One vector is turned by the same rotation once a tick. Each row is the vector after some number of ticks, and that number follows the row.
The counts run from 0 to 373.
[ 11.3   7.0  29.8  18.3   9.3 -26.6  12.8  -6.8  12.4  -2.1   3.6 -20.6
  -4.6  -1.7 -14.0 -23.8  21.2   2.6 -24.6 -20.1  19.8 -39.1 -19.0  42.1
 -25.2 -19.3 -10.2   4.7 -27.9  -3.9  10.5  30.0 -21.1  15.2  21.1  -8.4
  13.6  -4.2  -2.6 -26.4 -16.2 -11.7 -10.7   6.0   7.6]  83
[ 35.1  -6.4 -10.7 -16.1 -18.8   7.1 -14.7  21.5   1.5  -1.5  34.3   2.2
  -5.8  31.7 -16.1  28.7  27.7 -14.3 -22.2 -14.5  31.0  -8.4   1.3  20.3
  -3.4  -2.2  -4.8   7.9  19.3  21.4  24.5  27.2 -13.2 -17.4   2.0 -15.0
  40.3  -3.8 -19.2  -1.7 -11.8   9.0 -12.2   7.0 -24.0]  108
[ -7.7   4.9  -6.9  -7.1   8.3 -35.2  14.4  -7.8  -2.1  39.4  25.0   7.6
  -8.8 -11.7 -14.3  -4.7  12.5  -2.0  -7.5 -14.7  35.7   4.5  -3.7   2.0
 -21.7 -14.3   3.6 -32.9  -1.6  32.7  16.4   6.8 -25.6  -0.6   0.5   3.4
  36.3  18.9 -24.4  -4.6  10.0 -37.0  -3.7  30.5 -21.6]  93
[ 25.5  21.4  23.0   2.6 -18.3  12.5  -5.1  35.7  -1.5 -12.2  27.4 -19.0
 -14.0  15.9  12.3  19.0  -2.6  -7.7 -10.6  26.8  16.8 -18.8   5.5  23.2
  16.3 -25.3  27.7  15.7   3.9  23.9  28.4   4.8  12.1  12.8  -0.4 -27.8
 -15.8  16.6 -32.9  -9.3 -21.1  -6.6  18.9  -1.1 -11.8]  143
[ 10.0 -11.2  18.2  -4.0   7.8   7.4   8.5 -13.2   5.8  13.1   9.4 -18.7
 -14.9 -24.9   2.0 -10.4  22.7 -10.8 -38.4 -11.2  36.9 -14.3 -10.1  27.1
   2.0  -6.1   0.1 -37.9 -21.3   4.5  25.9  18.0 -16.5  10.1  19.6   5.2
  29.2  -7.6  18.1 -25.4   5.3 -25.4  -6.7   7.9 -18.8]  368
[ 12.8 -26.2  29.7  36.8 -10.0  20.1  15.2  17.1   9.5   6.2  32.7 -46.4
  14.5   5.4   2.6   9.0  13.4   3.1 -37.3  43.9   9.1  -3.7  -3.9  23.4
 -16.2 -10.8  -5.4  -2.3  16.2  -4.2  -1.8  25.8  -8.2  -5.4 -10.5  14.6
  13.8 -18.7  14.7   6.4   9.2  26.4  -9.2 -14.4   5.9]  217
[ 10.7   7.6   6.5 -16.3  18.5 -28.4 -24.8   7.6 -14.6   9.3  -0.4  33.0
  -6.4  12.0   3.0  -8.3 -21.4  -5.8   1.9  19.2 -17.3 -20.2 -12.1  38.8
  16.9 -27.4  35.8 -17.4 -19.8  15.8   0.7  16.6  22.9  -5.9  26.3 -16.6
  26.2   4.7 -41.2  -5.9 -16.9  -6.1  11.8  -6.4   9.3]  101
[ 14.1  28.3  -1.5 -19.4 -11.4   1.1   7.4  10.9   4.3   1.7  24.7 -13.0
   0.1  22.2   7.8  27.6 -12.6  28.3   0.2  54.5  11.4  -6.9  17.1 -13.2
  -0.3 -24.4  34.2  -8.3  13.0 -18.3   8.4 -11.1  17.1  -1.8 -13.1  -0.5
  -4.2  21.2 -28.9  15.5 -21.2  -1.6  28.2 -25.1  22.6]  210
[ 27.6 -16.0  43.0 -11.2  -6.1  10.5  -9.2   5.0   8.0  12.9  13.0 -34.0
  17.0  -7.6 -26.7  25.9   6.5   9.8 -20.4  26.5  22.2 -11.1   5.5  38.2
  -6.6  -7.2   5.1 -13.3  16.7 -23.2  18.2  26.7  11.1 -16.0   2.2  22.9
  14.9 -18.8  11.8 -22.9 -14.6  -1.0   4.9  26.3  -8.1]  152
[-12.1  15.6  -6.4  35.3   7.8  13.4  15.8  23.9  -3.3   5.6 -15.0 -27.3
   5.7  18.1  23.9   3.0  11.4  27.0   7.7   8.7  12.9  -2.7 -25.0   0.1
   1.2 -29.9  14.2 -10.8  -8.7  -7.5   4.1  44.0 -19.0  16.0  33.7 -30.9
   9.7  -3.9 -16.1 -10.8  21.4  26.3 -10.2 -17.1 -12.0]  7
[ 13.0  -5.3  -4.1  13.0  -2.4  32.5  -6.2  17.0  -8.1  -9.7  15.1  -6.5
 -17.7   4.1  13.9  17.0  -1.2 -17.0 -40.5  40.1  20.3 -25.3   5.9  -8.3
   2.1  -5.8   4.3 -21.3  22.2 -21.1  44.2  15.9   0.3  -7.0   4.9 -13.7
  17.5  14.3   9.3   3.8 -13.8   4.1   7.8 -42.4  28.3]  206
[  7.4  -0.6  12.2  -5.0  15.2 -22.9 -28.9  14.9 -21.7   5.0   6.7  26.6
  -0.4   6.3  -0.5  -3.5 -24.1 -16.3   2.8  17.5 -12.9 -31.4 -14.4  39.7
  25.6 -26.6  38.1 -13.6 -13.2  17.6   7.4  11.2  21.8  -3.1  26.7 -12.0
  27.8  -4.0 -32.2  -1.4 -28.0  -8.0   6.8  -2.0  16.6]  100
[ 13.8  17.8  -6.5 -23.1  18.8 -11.2   9.9 -22.9  -3.2  14.4  -2.1  11.1
 -10.8 -17.4  -6.5   2.1  -1.7  23.8  -0.7   4.0  32.0  -6.1 -11.5  -7.8
   8.9 -30.5  34.3 -54.1 -19.3 -18.0   8.3 -17.5  -6.1   8.4  26.3   1.1
  29.2  11.3  -5.8 -18.3  -9.7 -33.6   6.0   4.4   2.2]  59
[-21.0  17.3 -15.8   5.5   6.4 -13.3  24.0   6.3   6.7  11.3  24.5 -18.3
   4.3  17.0  28.5  -3.4  -2.3  34.4  -3.5  23.5   8.4 -11.8  -8.4   3.3
  22.0 -42.4  24.4  -8.6 -22.4  16.4  -9.1  -2.6 -18.4  33.4  13.2  -3.0
  16.5   9.8 -18.6  30.8   3.8  -1.1   6.9 -40.1  11.7]  278
[ 27.0  -7.2  15.1 -26.6  14.5 -19.5 -17.7   3.1   1.8  10.0  32.1  26.4
 -12.8   8.2  -4.3  -0.9 -19.0 -26.0 -21.7  27.3 -15.7   6.2  23.5  18.2
 -21.9  -8.7  27.2 -37.3 -14.3  10.1  -9.7   9.6   4.2 -27.4 -14.4 -19.1
  18.7  12.0 -34.4  -9.8 -13.3  -5.9   8.6   2.4   6.7]  134
[ 43.4   8.6 -11.6  -1.8  -8.3  19.4 -17.2  18.6  -1.3 -19.6   4.3   4.9
   6.8  34.0 -30.0   7.8  23.4  17.2  -6.1  -5.6  45.9 -10.3 -19.6  -0.9
  -0.7  -3.7   4.8 -13.8   6.3 -21.8  -4.5   3.2  -9.3  -2.8  38.3 -24.8
  38.9 -10.2 -10.4 -14.8 -17.6  21.1 -11.5   2.1  14.4]  43
[ 15.6  20.0 -14.3 -15.5  -2.5  10.1   6.9  22.9  -4.0  12.5   1.9   5.3
  14.3  22.6  -0.2  36.3  19.0  31.9  26.4   5.2   8.3   3.5 -26.5  18.8
  -0.5 -24.6  41.0 -18.9 -15.4  12.1 -20.8  10.6  10.2  -3.6  21.5  -2.2
  22.2 -23.9 -44.5 -10.3   7.3  22.2  -5.3   3.6 -26.8]  319
[ 10.4  20.3   4.4  37.3  -8.8  13.3  -5.1  37.5 -13.2  -1.9   6.6  -9.7
  10.5  18.9  -3.7   8.6  21.2   8.5  12.3   5.2  27.6   1.2 -31.5 -14.9
 -17.8  -1.9   6.9 -11.5   8.4 -12.4  -6.1  16.8 -10.1  13.2  26.8 -37.3
   1.1  -3.7 -35.7 -14.6  16.5  39.3  -7.3  21.4  13.3]  10
[ 15.3  14.3  54.0 -19.7  -6.4 -22.0 -28.0  -8.1  18.2   6.4  26.3  -3.2
  -2.0   6.7 -12.7  -2.5  14.5   5.9 -21.7  12.8   7.5  -7.0   8.4  17.6
  -5.6  -5.2 -18.7 -13.7  10.5 -14.1  -6.5  42.9  11.4  19.1  27.4 -12.1
  12.9  16.2  -6.2  -9.9  15.2  12.3  20.8  42.5  -7.3]  118
[-15.8 -15.0  -4.9 -23.4   9.3 -16.9   7.0   5.7 -10.4  35.5   1.3   2.8
   2.9   4.8   4.6  28.0 -20.6  -0.9  -3.2  21.8 -13.0  -8.8  22.6  30.7
 -12.6 -11.6  28.3 -24.9 -27.1   5.5  34.0  19.9  25.5 -38.7  -5.1   7.2
  12.8   5.4 -11.5  -4.5 -21.2 -12.6  22.7 -25.4 -17.3]  168
[-10.7   3.7  12.8  20.5   8.8  -1.8  -3.2  10.7  16.8  -1.5  32.0 -14.9
   7.9  19.1  25.4 -15.1  10.3  11.0 -19.3  28.2  -0.8  -3.5 -15.1  -3.3
   7.1 -28.8   7.7 -11.8   6.1  -6.5 -23.1  33.6 -30.5  28.5  20.9 -21.3
  23.4   6.5 -13.1  26.2  23.9  34.1  -7.8 -17.1  19.1]  281
[-31.8   9.9   5.0  23.5 -10.0  16.7  17.6  29.5  13.1  11.9  18.3 -28.7
  27.9   7.9  -7.3   9.1  20.3  24.1  -2.9 -11.7  45.0   5.7  -8.4  -0.3
   6.8 -19.2   2.2  -7.1 -31.7 -11.1  -6.8   4.5 -28.2  28.4  35.4 -22.1
   4.0  14.9  -8.1  -9.0   9.9  14.8  14.9  -1.9  -8.2]  292
[ 12.3  22.4 -17.8  20.2  -0.7 -19.3  10.3 -12.6 -16.9  20.2  13.8  28.8
 -27.4 -12.9   8.0  -9.9  21.3  -0.1  -2.8  20.4  11.5 -11.4 -39.4 -14.4
 -29.3  -0.4  12.8 -51.6 -10.8  10.1  -2.3 -12.5   8.4  20.9  10.0  -6.3
  26.7  14.7 -31.8   0.9  21.2   0.1  -2.6   2.6  24.8]  25
[  8.9 -18.3  -2.5  -3.0   7.2  -3.9  -2.4   7.8   0.6  13.0  43.4 -12.7
  25.4  17.8  -8.6  16.7   9.9   5.0  -4.7  25.9  17.6  -5.0 -17.3  -3.1
  -5.5   1.2  41.1 -19.7   7.6 -19.4  -7.6  -5.9 -24.6  -5.1 -15.7   5.9
  31.2 -32.8 -23.9  30.9  -3.6  28.3 -22.2  -2.4  39.2]  0
[ 23.4  19.3 -13.1  15.7 -11.1 -12.2   9.0  17.4  -3.1   6.0  18.1  -0.4
  17.9  21.4 -30.1  -0.4  26.6  22.5  11.7   0.9  29.7  -3.7 -23.3  -7.0
 -50.8   9.7   4.6 -13.9 -15.8 -18.3 -25.2 -22.3  -3.5 -10.6   3.9  -8.5
  11.0 -10.3 -35.4 -14.8 -10.5  14.2  -4.0  16.9  34.0]  13
[ -4.8  11.7   0.3  31.9 -10.0  -0.4  -2.8   0.8 -20.5  23.9  20.8  17.6
 -18.6 -12.3  10.1   6.5  30.3  -8.8  -4.1  13.5   6.1 -14.9 -42.9  -0.3
 -11.6   4.5  16.4 -44.2 -21.5   9.7   8.0  -6.7  24.0  35.7  23.9  -1.6
  12.0   1.9 -28.9  -5.2  24.8  19.9   9.6  12.9  11.3]  23
[  7.7  24.5   3.0 -20.1  -6.8 -12.3  17.9   8.0  12.1   8.3  29.6 -19.4
   5.7  24.4  11.5  26.7  -7.5  38.9   0.4  49.8   6.6   3.9  22.4 -11.1
  -6.9 -28.9  31.0  -5.6   7.7 -13.4   5.0  -6.6   8.3  -1.4 -16.3  -1.6
  -4.3  21.5 -23.1  18.8 -11.9  -3.7  33.0 -18.4  11.7]  211
[ 26.8   5.2  42.2 -17.2  10.0 -26.8  -1.1  -4.9  30.1  -2.6  15.1 -28.0
  -0.5   8.0 -14.5  -3.5   6.3   8.6 -28.3  18.7   8.9 -17.5  20.8  20.3
 -36.4 -11.1 -15.1   2.1  20.3 -29.0   7.7  44.3 -16.8 -17.3  -8.6  -2.8
  11.3   5.2  -2.6 -12.3  -8.4  -6.4  -2.0  16.2   9.5]  149
[ 11.9  16.7  25.0   3.5   2.0   3.2 -21.4  10.9 -22.1   3.0   9.2   3.2
 -10.5 -23.3   6.9  -4.5  -3.3 -16.6  -2.3  13.7  33.5 -14.9 -20.8  11.0
  34.7 -16.1  39.2 -37.7   1.3  16.3  26.1 -15.2   7.7  23.5  27.1 -18.5
   8.4   2.0 -19.7 -14.5  -5.8 -30.7   9.6  27.0   9.3]  372
[ 24.3  18.6   8.5   7.4 -13.0 -26.7  23.8   5.6   9.1   0.9  31.1 -18.9
  -2.3  14.9 -20.7  -6.0  28.3   7.8  -6.5 -20.5  22.1 -13.6 -17.1  31.3
 -33.3 -20.2  10.5  13.8 -33.3  27.6  -8.2  -3.1 -18.9  11.6 -11.1 -12.1
   1.7   0.8 -39.4 -19.0 -14.3  -6.2  -9.2  15.1  -8.0]  80
[  9.9  -9.2 -34.6  -8.7  -6.3  24.3   7.2   4.7  -7.0   8.9  35.8   4.4
   7.1   3.6  -4.0  27.3  19.0  11.6  -5.6  20.7  38.9 -15.6 -12.3 -10.6
  11.8  -4.1  27.6 -30.5  -0.2  -6.3  14.3 -36.5   0.3   7.5   3.5  21.8
  36.2  -4.0  -5.9  32.0 -16.9  -2.5   4.6 -30.3  24.6]  274
[ 44.9  12.5  -4.2  -3.0 -18.8  -0.9   3.3  22.0  -7.2 -15.1  22.2  -9.7
  -6.6  23.4 -17.4   7.6  20.1   2.2 -19.2   0.8  30.6 -31.3  -4.9  43.9
   7.4 -18.1   2.2  22.5  -9.8  35.1  18.4  -9.1  11.0  -2.1   4.0  -2.0
  20.0  -1.0 -17.5  -5.9 -36.3 -20.0  -0.1  -7.8  -4.9]  111
[ -6.0   2.7 -24.9 -12.8  22.7 -23.2  -1.0 -11.3  -8.1  16.5  13.2   4.4
   5.8   4.8 -12.3  -4.9  14.0  16.6  -5.9  -7.3  38.5 -23.3 -17.6 -17.8
   2.3 -13.6  10.0 -31.3  12.3 -25.4  18.0   5.8 -26.6   1.3  19.6   1.2
  58.9   2.0  -1.6  22.5 -11.4  -8.2 -14.6  -5.2  34.3]  29
[ 12.0  -3.5 -10.4  11.3  -6.5   3.5  -2.2   6.0 -21.0   4.9  31.0  13.5
 -18.4 -14.7  -1.5 -10.2  30.8 -24.6 -21.6   0.4  37.3 -18.5 -37.2  11.5
  10.1   4.7   6.7 -31.5   0.1  35.6  14.3 -18.4  -4.2  16.3  14.1   6.6
  39.6  -7.1 -15.4  13.4   2.7 -17.7  -7.7   8.5  14.4]  339
[ 16.7   1.7   1.0   3.7  -4.4  34.0 -10.2  22.9  -8.0 -13.6  14.2  -6.1
 -11.3   9.2   8.6  18.3  -4.0  -7.0 -23.2  48.2  19.8 -26.8   2.1  -9.9
   7.9  -7.7  14.3 -19.9  23.8 -23.9  44.1   3.9   7.3  -3.0   4.1 -13.6
  11.1  12.3  -1.3   8.5 -23.5   4.3  15.3 -33.2  31.7]  207
[ 23.6  21.0  -4.5  24.1 -15.4  -3.7   8.1  29.4  -9.0   0.1  19.3  -4.0
  13.4  24.8 -28.4   1.7  26.4  15.1  12.8   5.0  29.5  -0.1 -24.6 -10.0
 -42.8  11.3   8.1 -18.9  -3.6 -13.1 -14.6 -10.3  -4.5  -1.9   9.5 -23.2
   9.2  -7.7 -40.3 -13.3  -2.4  29.0  -4.3  20.0  28.5]  12
[ 26.8   2.6  11.1  36.1 -26.5   0.6  17.2  20.8  -7.9  15.2  13.8 -14.5
 -13.7   3.9  -0.3  -1.1  11.5   2.6 -20.8  56.6   4.5  12.2  -0.5  28.0
 -31.4  -2.6 -19.6 -18.6  12.1  36.0  -6.7  -2.8  29.3 -17.0   3.3   4.3
  11.3   6.3  -3.8 -18.6  23.6  -4.5   8.8   6.7  -8.2]  188
[ 22.2  25.6  44.5 -28.0 -14.8  -7.7 -20.7  12.5  13.0  -3.9  31.2  -2.7
  11.6  15.0 -17.3   8.1  16.0   6.3  -6.1  -0.9  23.6  -4.0  -4.5  12.9
   2.7   1.0  15.9 -10.8 -22.5 -16.1 -17.8  -2.6  10.2  23.2  19.0 -25.3
  -0.3   6.2 -31.8 -17.2  -8.9  13.3  26.1  41.4  11.2]  361
[ -5.1   1.3 -28.3   7.0   9.0 -19.0  37.2   6.9   7.0  14.8  28.9 -27.1
  11.6  17.0   0.5   6.8  12.0  29.0  -4.3  28.9   8.2 -21.4  -5.4  10.4
 -29.4 -22.5  13.5   2.2   2.9   3.6   9.7   6.6 -17.1  -9.7 -21.5  29.6
  26.5  -2.4 -14.6  34.5 -13.1  -4.3  -9.8 -39.0  17.5]  245
